Each row is where one point has got to under a steady rotation. How many ticks took it there?
The counts run from 0 to 547.
[125 154 114 191 130 120 152  80 100 100 151 123 107 148 135 129 158 142
 130 110 142 120 155 114 157 136 150 108 129  79 158 128 116 143  81 194
 144 157 155  91  87 130 178 145  95 131 124 130 103 108 132 145 112 124
  84 131 139 150 155 100 173 130 129 135 134  62 115  80  88 131 146 140
 112  95 154 112 102 132 156 149 165 168 158 146 167]
466
[ 69  96 116 169 154 119  88 140 103 100 146 120 154 156 137 148  99 132
 180 140  85 121 129 123 153 169 122 115  82  85 170  99 125 128 114 127
 118 120 100 121  73 138  92 170 103 175 105 139 134 158 189 119 142 116
 131 109 109 129 112  93  89 149 105  85 124 140 141  77 123 112  88  88
 202 118 143 104 139 104 130 109 141 121 148 123 166]
286
[137 125  85 170 172 130 146 161 142 128 143 124 133 136 119 137 100 174
 161 131  90 122 125 123 114 132 128 111 114  68 187  78 151 106 105 174
 110 143 113  83 117 124  95 178  77 156 101 145 131 125 155 132 114 171
 127 133 125 112 116 127  78 109 107 109 162 103 172  75 107 103 129 134
 160 175 141 111 139 113 121 106 155  95 158 147 176]
93
[126 130 152 203 137 101 160 120 108 148 142  96  94 111 131 124 143 160
 121 106 152 110 131 107 120 127 109  94 119 109 213 103 164 113 111 165
 134 155 135  88  96 117 179 151 147 134 140 107 162 142 153 118 119 149
  93 117 110 144 164  89 149 108 116 134 114  78 141  60 118 103 128 118
 106 145 153 122 140 125 161 165 172 161 119 147 175]
144
[124  78  90 150 168 139 124 154 126 161 135 116 147 156 131 138  92 186
 146 117  80 117 113 137 121 153  92 113  86 102 179 101 126  98 118 122
 123 134  97 114  91 124  89 165 122 123  98 130 161 139 180 101 152 151
 128 100 111 101 102 103 105 121 102  86 126 127 143  84 110 107 141 103
 181 185 125 104 147 128 112 111 146  86 161 110 158]
350
[ 48 119 124 134 141 138  96 116 104 174 153 103 142 127 110 164  93 140
 137 160 121  91 128 141 157 101 192  97 127  91 165  96 146 129  92 164
 137 125 104 124 101 139 116 143 106 174 104 108 117 149 143 136 155 134
  81 146 129 144 134 134 119 123 136 125 110  86 175  58 135 125 115 108
 141 103 169 135 120 113 111 166 145 124 160 141 181]
34
[127 139 117 178  95  87 153 101  80 120 184 106  78 141 147 106 143 155
 110  85 156 132 165 106 123 141 115 120  90  89 150 130 126 100 103 157
 123 167 141  72 107 122 180 149 123  71 125 140 132 113 163 134  89 109
 106 129 142 160 155  93 169 116  89 124 106  66 100 144 125 122 123 107
 131 150 155 111 110 124 153 155 140 153 103 116 156]
448
[107 124 150 122 148  91 114 111  95 113 182  89 117 168 158 147 100 120
 150 138 163 166  93 154 189 113 145 131 124 106 122 104 120 128  99 113
 135  67 136  93  85 144 106 138 101 170  90 113 120 163 162 159 144  77
 106 113  99 142 120 106 114 102 161 104 112 125 147 108  88 120 132 107
 157 150 173 121 145  98 105 152 141 139 127  90 109]
538
[138 137 153 136 151  91 144 114  72 146 168  99 107 163 128 131 105 134
 128 106 185 141 125 146 167 112 153 114 149 126 171 110 138 102 119 133
 139 153 117  74 127 117 118 150 130 129 117 123 149 155 153 134 154 136
  92 146 103 131 162 156 100 157 170 165 124 152 173  77  63  86  91 121
 129 146 168 158 157  80 115 151 168 126  95  96 148]
84
[136 100  81 125 113 114 160 138 113 191 113 148 179 123 157 154  77 179
 168 130  93 125 114 108 116 158 137 114 112  97 124 147 144  88 129 133
 140 159 139 110  97 116  95 168 110 115 126 143 149 130 190 124 101 113
 116 169 170 101 128 127  86 110 126 110 140 156 147 111 125 125 108 114
 132 135 139 139 168 144 112 159 135  99  91  98 193]
371
[143 124 163 177 110  92 170 107  96 138 136 105  77 129 129 120 131 147
 115 100 128 122 146 106 151 146 133 117 119  97 191 117 150 117  96 164
 150 163 158  80 114 120 168 151 144 108 126 129 151 132 146 118 137 140
  84  98 115 141 182  86 146 122 116 153 114  93 124  76  96 111 141 135
 103 138 142 128 131 128 152 158 188 164 110 143 170]
145
[158 155 120 193 172 132 154 113  99 157  84 134 128 121 168 156 142 200
 125  97 115 104 117  85 120 149 122 132  96  90 167 134 134 125 111 150
 139 155 161 134 106 166 156 124 155 119 123 124 136 116 153 114 109 138
 111  86 128 117 171  82 121 111 102  94 137 106 119  91  80  86 126 130
 142 157 133  98 129 139 160 125 168 108 160 153 177]
140
[124 109  86 176 169 125 149 147 140 133 143 142 157 158 150 127 115 186
 166 119  95 140 123 138 119 144 100 110 135  88 164  80 150 109 107 162
 105 144 107  84  96 120  89 158  49 154 105 129 142 137 155 128  96 141
 118 151 130 108 100 135  77 128 119 102 144 135 174  74 108  93 128 121
 159 184 144 125 128 134 104 134 134  97 132 130 169]
92
[133  92  78 126 113  87 162 119 140 143 146 149 164 115 140 140 130 168
 170  84  80 130 128  65 132 181 138 137 109  78 121 138 154 107 123 157
 128 170 154  85  70  87 114 169 102 138 116 138 111 128 186 138  95  80
 100 144 164 109 159 102 120  88 114 102 142 161 138 130 128 142 129 118
 131 118 129 132 147 127 130 173 122 117 111  99 172]
434
[ 72 133 131 147 125 158  88  82  64 138 117 116  87 106 145 166 134 190
  88 114 142 114 126 112 169  92 144 126  91 113 108 178 104 118 121 129
 126 112 145 149 122 167 119 121 140 116 114 128 103 122 162 162  98 124
 115 122 124 160 113 120 143 166 134  89 142  72  98 116  84 123  92  89
 157  96 137  87 107  82 137 102 152 110 154 163 172]
249
[ 98 128 124 155 118 110  96 109 127 113 149 116  99 122 132 188 106 120
 165  87 102 139  89 102 147  83 120 146 120  99  81  94 135 145 114 131
 113 135 120 146  71 163  84 141 119 155  82 126 128 160 156 155 141  76
  93 141 119 158  95 112 105 123 126  95 146 110 151 105  92 108 174 105
 192 135 135  72 105 126 128 118 133 133 159 116 137]
264
[182 122  88 132  82  98 189 124  94 140 158 107 128 144 120 116 113 141
 125  75 132 145 144 112 146 135  94 128 118  70 151 149 157  77 103 137
 148 151 127  76 110 121 138 161 144  85 104 147 145 104 139 134 132 131
 120 143 154 113 167 115 150 100  92 148 126  84 121 128  75 127 129 108
 104 153 147 107 137 132 102 142 170 115  92  82 177]
128
[140 117  87 104  91 116 125  88  94 113 184  99  96 144 118 155  89 101
 168  88 105 147  92 114 175 119 106 126 116 109 100 135 123 110 115 114
 152 123 113 108  86 135 118 166 122 129  93 127 104 141 159 177 152 105
 124 131 127 133  87 142 160 130 100 122 147  80 110 121  79 135 140 112
 146 117 152  79 140 109 102 116 155 147 121  91 150]
259
[108 123 120 155 107 143 129  91  56 149 184  98  91 189 113 136  70 115
 131 106 155 140 117 165 194 110 109  95 153 108 127 133 106 138  94 124
 166 146 115 110  93 136 150 155 114 119 111 109 134 145 140 130 138 111
  92 132 112 146  95 149 158 176 133 132 120  70 135  77  82 103 137 112
 108 135 172 127 112 127 108 145 144 144 114  99 131]
18
[ 61 115 153 162 112 110 109 115 106 141 136 127  90  65 118 147 148 206
  83  72 132 115 145  72 138  84 148 104 117 100 124 105 175 118 131 148
  97 133 115 114 105 128 121 118  96 120 118 127 121 144 153 146  86 132
  89 143 123 180 116 115 127 133 122 103 136 100 118 115 119 114 141  97
 119 129 107  83  91 104 153 147 142 126 138 155 185]
184
[ 97 125 127 121 132 141 116 157  65 145 188  89 104 180 127 136 118 144
 129 137 113 135 132 183 156 100 105 124 108  86 159 126  97 102 122 125
 141 111 125  87 110 131 138 142 114 109  88 101 115 139 146 153 105 117
 152 147 138 125 120 113 137 110 148  66 115  77 133 132  68 119  94  84
 141 143 160 147 114  65  93 117 133 110 123  86 139]
299
[157 123 106 174 164 115 141 147 131 116  97 135 139 130 158 119 141 202
 131  98 112 134 139  79 141 168 146 121  93  62 165  90 137 102 107 148
 134  95 134  53 115 103  92 176  81 131 123 171 115 126 174 116  81 138
 135  92 101 103 136 115 100 122 105  93 167 138 131  94 107 143 141 110
 140 139 135  80 139 107 113 106 181  95 147 148 177]
157
[ 71 111  91 173 143 127 136  93 114 138 142 143 112 116 123 123 116 180
 145 103  85 133 123  84 163 166 151  81  99 100 144 117 132 138 110 138
 128 107 119 133  58 114 128 163 102 156 133 129  86  94 166 132 125 171
 108  87  98 144  78 125 161 110 100  78 166  97 118  88 145 124 137 114
 117 116 133  86 126 129 123 116 142 115 170 162 196]
482
[121 121  94 128 122  76 131 104 110  82 192 106 115 134 128 144 165 130
 167  97 109 154 140  81 162 164 132 136  96  63 125 128 132 105 125 131
  98 136 132 106  86  85 106 152 100 144 105 146  71 105 174 185 120 100
 147 146 140 130 148 127 125 102 110  80 129 153 121 137  88 135  83 118
 144  94 136 114 126  66 113 123 133 117 134  94 160]
496
[130 111 154 125 151  94 142 122  81 157 176  85 121 154 143 126  90 135
 135  98 183 136 113 153 177 116 133 127 140 123 166  94 138  94 121 131
 139 125 117  78 114 123 103 143 117 140 100 122 160 170 165 122 166 112
  94 124 100 125 149 136  93 164 155 151 103 141 151  87  61  87 109 108
 140 169 165 148 163  91 115 150 170 122 103  84 138]
85
[ 68 113 146 146 126 146 127 116  57 172 139 125 124 128 145 123 125 156
  90 120 108 131 138 124 181 134 141 102 123 102 128 133 151 160 104 139
 165  97 136 119  94 120 156 127  94 133 112 110 104 154 118 126  79  86
  97 147 103 138  94 104 171 131 150 101 121  73 137  99 123 127 143  82
  80  74 158 105 100 100 116 160 153 138 121 124 166]
229
[ 81 124 124 170 117 103 137  90  56 129 152 104 148 154 114 143 111  98
 155 141 139 126 136 131 173 127 120 102 134  94 154 144 133 154 102 149
 152 162 122 152  68 150 155 146 133 162 119  79 130 151 160 127 166 120
  87 143 133 154 137  87 154 135 133 123  99  94 150  70  97  99 109 137
 127  88 139 157 104 154 137 179 134 171 130 120 178]
274
[141 104  86 136 101 128 141  79  44 155 165  87 164 160 138 121 102 119
 137 117 159 136 118 141 144 121  65  97 121 109 145 166 124 109 114 140
 118 146 112 112 122 134 145 150 104 111 109  92 144 153 158 139 139 119
 120 155 147 120 117 144 134 152 127 140  90  84 110 121  76 108  74 107
 118 156 160 153 132 122 103 144 133 129  80  97 161]
320
[117 130 117 165 142 148 148  93  78 192 156 103 130 143 132 147 112 150
 141 132 154  98 101 130 142 121  95  92 141 136 203 117 139 107 116 152
 160 162 134 120  98 130 171 158 135 134 124  96 157 144 149 123 150 163
  99 130 103 117 131 125 135 139 124 132 101  80 134  58  94  70  89 116
  98 155 164 139 145 117 140 157 159 128 107 128 167]
80
[ 94  96  79 179 167 131 125 104 135 136 147 146 154 148 154 141  91 168
 163 157  92 162 118 139 164 153 102 110 105  92 121  94 118 150 104 143
 107 112 129 142  76 137 105 151  69 174 100 103 121 134 183 148 107 108
  98  93 123 125  74  99  97 119 118  67 142 114 152  95 116 106 117 135
 181 139 142 123 106 158 121 129 124 115 152 133 153]
544
[100 132 121 145  93 111 132 115 105 172 108 151 123  88 174 155 109 206
 100 107 120 100 132  79 149 141 195 147 110  76  99 157 148 113 121 142
 160 132 141 128 108 127 119 137 143 114 132 161 117 124 161 113  95  82
  71 154 154 134 168 119 117 128 120 121 135 138 127 130 140 139 147  98
 133  99 133  87 140 123 131 169 167 102 128 128 182]
439
[ 94  98  77 142  95 102 126  94 143 131 144 147  91 120 132 135  89 151
 162 130  62 172 106 108 157 136 133 113  96 109  74 149 107 111 115 128
 140 132 151 121  77 120  99 180 109 129 103 125  90 113 190 171  97  74
  95 132 160 161  75 130 128 108 110  89 182  73 132 114 117 150 122 129
 142 108 132 106 131 142 124 142 127 123 118 132 172]
242
[115 105 102 137 113 114 144 102 129 154  86 141  93  69 127 149 113 205
 114  89 109 128 100  81 157 132 159 118  97 110 107 149 148  89 127 127
 133 125 148 121 104 118  92 153 145 106 115 152  95 100 162 151 100 131
 104 103 138 138 101 153 131 130 122 107 173 105 131  98 109 139 136 119
 135 107 116  75 141 117 109 128 168 104 142 149 211]
180
[ 91 118 107 171 133 156 114 144 107 114 136 131 139 152 136 123  80 131
 153 141  65 126 147 144 166 164 119 110 102  76 147 114  97 145  81 126
 155 123 105 127 105 152 102 180  98 134  95 142 136 120 158 111 127 124
 124 109 123 128 115 116 124 162  85  77 146  81 141  66 106 135 121 101
 167  90 148 108 113 135 107  93 165 123 134 141 186]
288
[121 133 111 162 142 147 120 112  56 119 148  82 103 158 137 128 117 137
 110 131 170 110 155 162 134  73  96 102 113  96 167 141 108 100 122 148
 108 158 102 103 142 166 144 142 122  96  98 101 148 127 150 152 111 158
 144 146 132 161 137 132 114 155 113 117 128  57 126 110  77 109  66 105
 155 154 142 129 103  87 136 109 163 124 115 140 167]
317
[103 152 118 176 135  85 121 133 101 114 150 141 129 117 175 142 117 179
 129  70 142 118 106  76 133 124 154 142 122  94  90 109 159 123 128 114
 119 107 123 105  88 117  92 131  74 144 126 175 125 139 151 123  73  89
  88 153  79 160  96 132 115 150 104 115 148 125 126 124 138 120 172  90
 152 146 140  59 132 113 141 152 163 136 130 122 151]
458
[ 69 133 142 145 116  96 122 110  65 112 168  85 115 162 104 145  96  95
 143 131 143 140 132 147 186 121 105  79 138  95 159 129 140 157 104 136
 136 122 100 128  80 142 155 143 147 151 119  75 136 139 150 129 156 127
  86 147 123 175 124 106 156 115 127 125 114  96 151  84  99  96 130 109
 127  97 153 134 120 150 114 177 130 170 120  95 161]
275
[159 144  96 152 108  84 147  84  53 118 159  95 104 146 143 111 137 138
 141  82 176 145 128  82 149 148 129 121  98  98 154 174 130  87 125 124
 143 143 150  77  84 110 176 157 144  83 156 149 121 124 178 151 114 137
 123 122 122 142 160 135 161 119 112 129 135 111  88 137  92 117  74 121
 106 124 146 101 155  95 138 141 154 129  96 103 176]
450
[111 127  94 130 109 123 122 107 125 137 137 129 118 104 146 174  91 146
 153 107  75 129 100  79 164 156 173 149  97  83  87 151 129 112 116 110
 148 123 150 131  80 134  91 165 144 145 112 173  89 108 167 174 132  93
 114 137 145 137 130 119 146  98 100  83 169  88 121 102 117 156 117 101
 138  72 142  70 151 114 106 109 164 105 138 126 184]
501
[133  83  96 124 115  78 151 111 168 175 131 125 144  81 125 147  98 180
 157 111 108 119 130  85 144 165 145 136 114 100 128 119 163  70 116 146
 116 160 129 124 105  96  73 167 114 150 103 127 141 139 194 138 156 105
 105 125 169 131 145 140  76 128 117 136 128 144 144 102 126 126  83 132
 154 125 126 131 161 130 125 134 158  99 116 118 191]
113
[115  85  84 108 107 135 128 116 128 165 135 135 133 119 132 148  54 157
 157 121  90 123 102 108 165 165 137 133 108 101 118 154 110  82 103 114
 143 164 116 142  97 142  78 187 136 120  93 141 124 114 178 136 150 109
 106 126 159  96 133 146  96 158 110 105 145 129 143  92  99 116  79 132
 157 112 136 122 142 115 103 104 165  79 114 123 185]
49
[136 100  90 123 130 104 137 179 109 140 184 101 142 152 122 130 107 155
 161 125  96 146 149 147 100 135 110 121 102  75 180  99 154  86 130 153
 114 133 116  58 113 112 115 175  97 105 109 132 150 152 176 141  97 125
 142 163 165 106 142 116  89  88 105 106 113 126 144 135 121 132 117  90
 160 179 135 140 149 101  94 143 146 108  95  91 155]
367
[106 118 141 125 146  88 138 141 100 152 167 107 114 154 100 144  88 151
 129 104 148 165 126 145 152  91 102 114 141  99 160  96 142 109 100 122
 125 139  97  91  98 128  98 145 159 112 106  93 162 151 159 130 144 135
  83 145 123 146 119 152  96 116 145 109 118 164 180  96  87  72 145 122
 152 196 122 157 129 138 111 163 140 126 122  84 143]
344
[146 106  90 135 116 100 159 147 112 136 177 125 116 145 119 115 147 185
 142  73  84 148 149  89 128 147 115 143 104  68 145 120 142  90 111 138
 123 149 124  67  97  86 140 167 117  70 115 164 112 102 164 159  85 122
 138 146 137 110 125 124 157  89 103  77 136 146 118 158  98 124 134 105
 122 172 131 111 121  90 104 133 126  94 114  83 152]
431
